A single turn carries every row of the set below to another of its rows. Some are shown first; where does it send the rows asked next?
Mezo: [-14  -1 -18  -8  -9  -5   3  -8   0  -3  -3  -2  11   4   0  12   5]
nek: [-13 -14  -6 -13  13  -1  23   9  -2 -10   0   0  -6 -13  -7   1  -1]
dof: [-19   2   3   8 -20  -5   3  23   4  -3   0 -12  -5  20  13 -16   4]
boz: [-17  -4  12  -4  15 -13  13  26  -6  -9 -11 -14 -19  12  -9  -7  10]
pif: [-29   1  -6   9  -3   5  -6  19 -13   3  -3 -12  -6   9  16   6  -7]
Tigu: [-10   8  -8  -3   6   7 -22  27 -12  -6   1 -18  -2   4  -8   8  15]
tiso: [  7   2  -2 -12 -13 -13  -6   6  -1  -7   0 -11   7   8  12  12  11]
zubu: [  3 -22   5 -17   4 -15   2  22   4  -7   7 -12  -6  -5   7  -9  16]
sasam: [-29 -23   2   0  17  -5  -8  21   7  -2  -2 -10  -6  -1  -7 -10  12]
Zaga: [ -5 -18  -8  -9  16 -12   6   6 -14   1  -7 -11   1  18  -4   4  14]
tol: [-18  10   6   9  -4   4  -3  22  13   0   2 -13   0   1  -5  -1 -13]
Koro: [-10   7  -4 -18 -16 -13   4   3   3  -7   4  -8  -4 -15   5   5   3]
fanaz: [-13  13 -11  -1  -6  10   8  21   2 -17  -1  -5   3  10 -21  -9  12]
sule: [-13 -22   4   4  14   8  10  29  -3 -19  -9   0  -5   8  10   0   6]
tam: [-21   0 -13  -8 -15   7  -3  28 -12 -18   5  -6 -11  -2  10 -11  21]

sasam -> sule
Mezo -> tiso
Zaga -> zubu
Now these:
tam -> fanaz
dof -> tol

A single turn carries every row of the set below to another of its rows. Some are shown first; where does it send the rows asked next?
Bofa: [  2 -26   8   7  -7   7 -25 -15 -11 -15  -2  -1   3 -16 -11  -4  -4]
gemo: [ -5 -10   2  13  18  -5 -25 -20  -1 -24  12   7   9   0   1   7 -16]
soka: [ 10 -27 -13   0  10  -6   1  -2 -20 -27   1  12  -6 -11  -2  10 -10]
gik: [ 12 -27   8  20   8  -5   3   5  -1 -10 -16   1 -15  13   0  -7  -8]
firul: [  1  -9   1   8  14  -8  -2 -22  10 -38  -1  15   1 -13 -14   4 -24]
sep: [  2 -21  18   1  -4 -10 -13   3   9 -27 -12   8 -14   6  -6  -7  12]
mas: [  2 -11   2   7  20   9 -22 -12 -10 -17  16  11   8  -5   4   2 -13]
Gutu: [ -1  -4   0   7  20  -2 -24 -13  -3 -25  15   8   3  -3   7   4 -14]
gor: [ -6 -18  -2  17  -8   3  -1   0  16 -22  -5   9  17   0 -14 -17  -8]
lisat: [ 10 -23   6   7 -10  13 -15 -11 -14  -8  -6   3   2 -15 -14  -6  -8]
sasul: [ 19 -21   9  24  14  -1   2  -1   3 -12 -14   8 -16  13  -5  -8  -1]
Zav: [ 12 -25   0  28  18 -20   5  -2   1 -26   1  19  10  -6  -3  -4   4]
Zif: [  8 -21   3  29  19 -12  10   4   0 -33   2  16   9 -12  -2  -4  -6]
limas: [ -3 -16  -2  20  -6   3  -7 -10  18 -18   5   5  16  -3  -7 -18   1]
Nim: [  9 -30 -12   2  11  -4  -1  -2 -21 -14   4  13  -9  -3   4   3  -6]
Kizib: [ -5 -22  16  -2   2  -7  -6   7  -2 -25 -13  -1  -4   2 -12 -10  14]
gen: [ -3 -19   1  15 -11   0   3  -6  20 -25   2   0  11   1 -14 -13   0]
nekes: [  3 -11   1   7  12  -7  -9 -18  14 -31   1  18   6 -12 -20  -4 -28]
fiv: [ 21 -19   9  14  15   1   5   3  -1  -9 -16   2 -15   7  -3  -9  -9]
Tetin: [ 22 -27   6  21  11   1  11   3   1 -15 -10   6 -14   8  -4  -2 -10]
nenez: [ -2  -8   0  16  11 -12  -6 -23   6 -29   7  15   3 -16 -16  -3 -26]
Ril: [ -3 -13   0  11  15   0 -23 -15  -5 -18  12   4  14   1   7   7 -14]
tomul: [  2 -22  17   0  -4  -8  -5   3  -2 -24 -12   5 -13   9 -14 -14  10]
kos: [ 16 -26   4  29   3  -2   2  -2  -4 -10 -14  10 -16   9  -4  -5  -9]
timu: [  0 -22  18   1  -6  -5 -10   1   5 -31 -17   2 -12   4 -11  -5  10]
demu: [ -4 -24  16  -3  -4  -3 -11   1   5 -20  -6   3 -12   0  -6 -13  14]
voko: [  5  -5   1   9  12  -9   3 -18  10 -32   3  13   7 -13 -17  -1 -26]
voli: [  7 -24 -17   5  10  -6  -6  -7 -25 -27   0   6  -9  -2   4   2  -5]
kesef: [ 14 -24   8  22   5  -5  -2   0   0  -8 -15  11 -19  14  -6 -10  -6]
Zoku: [ -3  -6  -1   8  21   5 -29  -9   1 -16  15  12   4  -5  -2   0 -12]
zumit: [ -2 -12  -3   6  17  -2 -32 -13   0 -18  15  12   4  -5   2   5 -10]
tel: [ -3 -19  19  -4  -1  -5  -8   6   3 -21 -17   3 -16   0  -9  -4   7]
Bavup: [ -1  -7   0   7  15 -12  -8 -14   3 -28   6  18   4 -15 -22  -4 -27]
Sevot: [  2 -11  -4   9   8 -15  -3 -13   5 -32   7  18   3 -17 -24  -7 -23]
pib: [ 17 -20   6  21  16   0   2   6  -3  -7 -15   9 -15   7  -1 -12  -7]
zevur: [ -1 -16   0  12   9  -9  -4 -16  16 -40   4  13   2 -19 -17  -3 -22]
rig: [  4 -25   0  25  14 -17   5   6   5 -36   0  11   6  -9   4  -3   6]
sife: [ -1 -19  17  -1   3  -9  -3   7  -1 -24 -16  -3 -11   9 -10  -8   7]
kudib: [ -5 -12   1   7  22  -2 -25 -11  -5 -21  15   9  13  -4  -6   7 -15]
Kubev: [  3 -18   8   5 -12   2 -17  -8 -11 -10  -3  -6   3 -19 -13   2  -6]

Gutu -> tel
Tetin -> mas
Now these:
Nim -> Bofa
Kubev -> gor
sep -> firul
lisat -> limas
zumit -> timu
kos -> Ril
gik -> kudib
gemo -> sife

A single turn carries every row of the set below to another of its rows. Some are shown first; where does it send the rows asked next?
sud: [ -5 -25 -15  -3   7 -24  18  17  -6   4   8  -5 -37  19  -8  20  -1  23]
duzev: [ 11   0 -11  10   0 -12  15  14  -1  13  20   7   0  11  -4  35   4  -1]
venam: [ -1 -27 -13  -3   9 -22  16   7  -1   2  15   2 -30  24  -5  25   3  28]
rak: [-11 -15  -5   0   2   2  20  19  -4   2   4  -1  17   9 -11   8  -1  -2]
Dite: [ -1 -27 -13  -3   9 -22  16   6  -1   4  15   2 -30  24  -6  23   4  27]
Muz: [ -2  -8  -3  -9   5 -20  17   7  -6  11   7   2 -19  26  -2  -7   7  13]
kab: [  5 -17  -8  10   9 -26   5  13  -6  21   4  11 -17   1 -14  10  -1  -3]
komi: [-20 -10 -10   2  16 -28  10  29  -9   4  -7  -3  -8  28 -14  21 -11  28]
Biror: [ -7  -4  -8 -10  22 -23  12  24   5  -3   9  10 -18  32   0   9  -4  15]
zesul: [  7 -18  -7  11  -2 -20   8  -4  -8  12  15  -3  -8  -4  -6  28   1   6]
Gov: [  0 -15 -11  -5   8 -21  15  20  -8  -1   7 -10  26  19  -6  21  -4  -4]
zuda: [  5   4 -14  10   3 -15  16  31  -4  12  12   4  -9   7  -7  32  -3  -7]
sano: [ -2 -13 -13  11   9 -21   7  19  -3  -1  11  -4 -14  -6  -5  42 -13   5]
Gepot: [-14 -27 -11   4   7  -7   0  10 -13  10   6  -4  17  22  -1   2  -5   5]
Sav: [-17 -25 -14   4   4  -8   2  16 -17   2   5 -16  15  17   2  13 -11   6]
kel: [ -5 -24 -15  -3   8 -24  18  18  -6   4   8  -4 -37  19  -8  20  -1  23]
Bunil: [-18 -13  -5   5   5 -12  13   6  -5  -1   6  -4   2  24  -7  31  -3  39]
begev: [-14 -15  -3   4  10 -17  10   5  -3  13   0  11  -1  31 -14  10   4  34]
viba: [  8   2 -13  10  -1 -16  17  26  -7  18  11   4  -9   6  -9  24   1  -9]
viv: [  2 -16 -11   9  22 -22   1  17   8   6  12  21 -11   8 -10  30  -7   4]
zas: [ 11   0 -12   9   6 -14  13  18   2  15  18  15  -1  15  -6  31   4  -3]
Bub: [-18 -25 -14   3  16 -11  -2  24 -10   6   2   0  13  24  -3   5 -12   3]
nodek: [  0 -16 -11  -5  12 -23  13  23  -5   3   5  -2  25  23  -9  14  -3  -6]
ruf: [-11  -3  -8  -8  11 -14  18  19   1 -15  15  -9 -16  21   7  28  -8  21]
Tabob: [-15 -13  -7   3  -1 -28  15  14 -20  13  -7 -17  -6  21 -13  14  -3  27]
zitis: [ -3  -7  -4  -8  -5 -19  21   2 -12  -1  14 -20 -14  18   6  14   3  18]
razi: [-19 -25 -14   4  14  -5  -1  19  -7  -3   9  -4  17  22   3  18 -13   9]
gumug: [-14 -13  -7   0   8   3  19  25   1  -4   5   2  17  10 -10  14  -6  -1]

Biror -> Muz
kel -> Dite
viv -> kab
Now these:
Bunil -> komi
zas -> viba
nodek -> rak
razi -> Bub

A single turn carries every row of the set below to another of its rows. Some are shown first; where does it send the rows asked next?
sem: [ 11   4   2   0  -3   7   7 -11   8 -35   3  10  -8]
Gazo: [ 19  -1   2  -3   0 -10 -11  15   2  -4 -11  -1   4]
Kug: [ 8  2 13 -2  5 -4  2 20 -6 10 -4 -5  0]
peram: [ 10   2   3   2  -2   9   7  -7   0 -34  -1  17  -9]
mevif: [  5   5   2   4  -1  10   5 -12  -2 -32  -1  14 -10]
kina: [ 19   8   5  -8   3  10  18   2   1 -23  20   1   6]
sov: [ 14  -3  -5   7 -11   8 -16  -2   1  -8 -16  -1  -8]
Lere: [ -7   7   4   8  -1  13  10 -14   2 -16  -5  -4 -19]
Todo: [10  7  2 -9  9 16 19 11 -8 -9 20  7 -1]
neno: [ -6   7   1   8  -8  12   4 -15   8 -19  -5  -8 -10]
nosud: [ 12  -3  -1   6   0   9  -6   0  -9  -3 -16   6 -21]
pelit: [ 13   7   1  -5  -1  14  10  15 -17 -12  16   9  13]
lar: [ 12   4  -4  -4  -9  17   4  12  -1 -16  15   5  20]
Roki: [ 19   5   2  -3  -7  12   9   5  -1 -26  15   4  17]
nif: [-14   4  10   8  -7   8  -1  -1  -1  -2 -10 -15  -3]
kapob: [ -1   4  -1   4 -10  24  -1  -3  -6   3  11 -17  -3]
bogu: [-15   4  11   7  -3   8   3   0  -4  -1 -10 -13  -8]
daru: [ 13  10   3 -10   5  12  16  12 -13 -10  21   4   6]
mumo: [-15   3  10   9  -6   9   0   1  -4  -2 -12 -12  -5]
Zofe: [ 14   1   0   0   6   5   0  -7   3  -2  -7  -7 -27]
pali: [ 10   3   1   2  -5   8   4  -8   4 -35   0  14  -4]
Nimi: [13  1 12 -6  6 -8 -2 17 -7  7 -7 -1  1]
zar: [ 10   4   3   0   2   8  10  -9   3 -33   3  13 -12]
teku: [ 17   2   4   0  -3  14  12  10 -12 -23   9  15  12]
lir: [  5   5   1   4  -4   9   2 -13   2 -34  -1  12  -6]
setop: [ 15  11   1 -10   1  11  13   9  -5 -13  23  -3  12]
Bekor: [  9   4  12  -5   5  -6   2  16   2   9   0 -13   1]
Nis: [ 14   2   9  -7   2 -10  -5  14   3   4  -3 -10   8]
zusen: [ 12   8  -2 -10   1  14  13   7   5 -13  23  -5   9]
Vason: [ 20   2   3  -8   6 -12  -6  11   8  -3  -5  -9  -1]
fepo: [ 10   3   0  -3  -1  19  10  16 -15 -11  11  16   9]
bem: [ 10   2  10  -3  -2  -5  -4  17   3   7  -2 -12   9]
pegaf: [ 14   9  -1  -7  -6  13   7  12  -9 -15  18   2  19]
Nada: [  5   7   3   2   1   8   7 -14   2 -32   2  10 -12]
Lero: [ -2   2   1   6  -7  25   1   1 -16   5   7  -8  -7]
kif: [ -7   4   1  13 -12  15   0 -11   1 -20 -11   0  -6]
Fipom: [ 19   2   6  -8  12 -11  -1  13   0   1  -7  -3 -10]
luda: [-14   5  10   7  -4   8   2  -2   0  -2  -8 -17  -7]
dip: [ 15   1  -5   1  -5   5  -9  -9  12  -7  -7 -13 -14]
talu: [ 14   3  12  -9   8 -10   0  14  -1   6  -2  -8   0]
luru: [ -1   4   1   3  -5  24   4  -2 -10   5  11 -14  -9]
fufup: [ -8   4   4  11  -6  15   6 -10  -5 -17 -11   5 -15]
geg: [ -1   2  -1   7 -12  25  -3   0 -12   2   7 -11  -1]
kal: [ 17   5   7  -5   6  12  21   7 -11 -20  15  12   1]
lov: [  6   7   1   2  -2   8   4 -15   5 -34   1   8  -8]
Nir: [ 18  -1   5  -3   6  -9  -5  17  -6  -1 -13   5  -4]
Vabi: [13  0 10 -4  0 -8 -7 17 -4  4 -8 -3  8]
Tobif: [ 8  0 10  0 -1 -3 -4 21 -5  8 -7 -4  8]

pegaf -> pelit
kina -> Roki
Now these:
Lere -> neno
lov -> lir
kapob -> geg
bem -> Tobif
luda -> nif
Fipom -> Vason
lar -> fepo
Nis -> Vabi
pali -> peram
dip -> sov

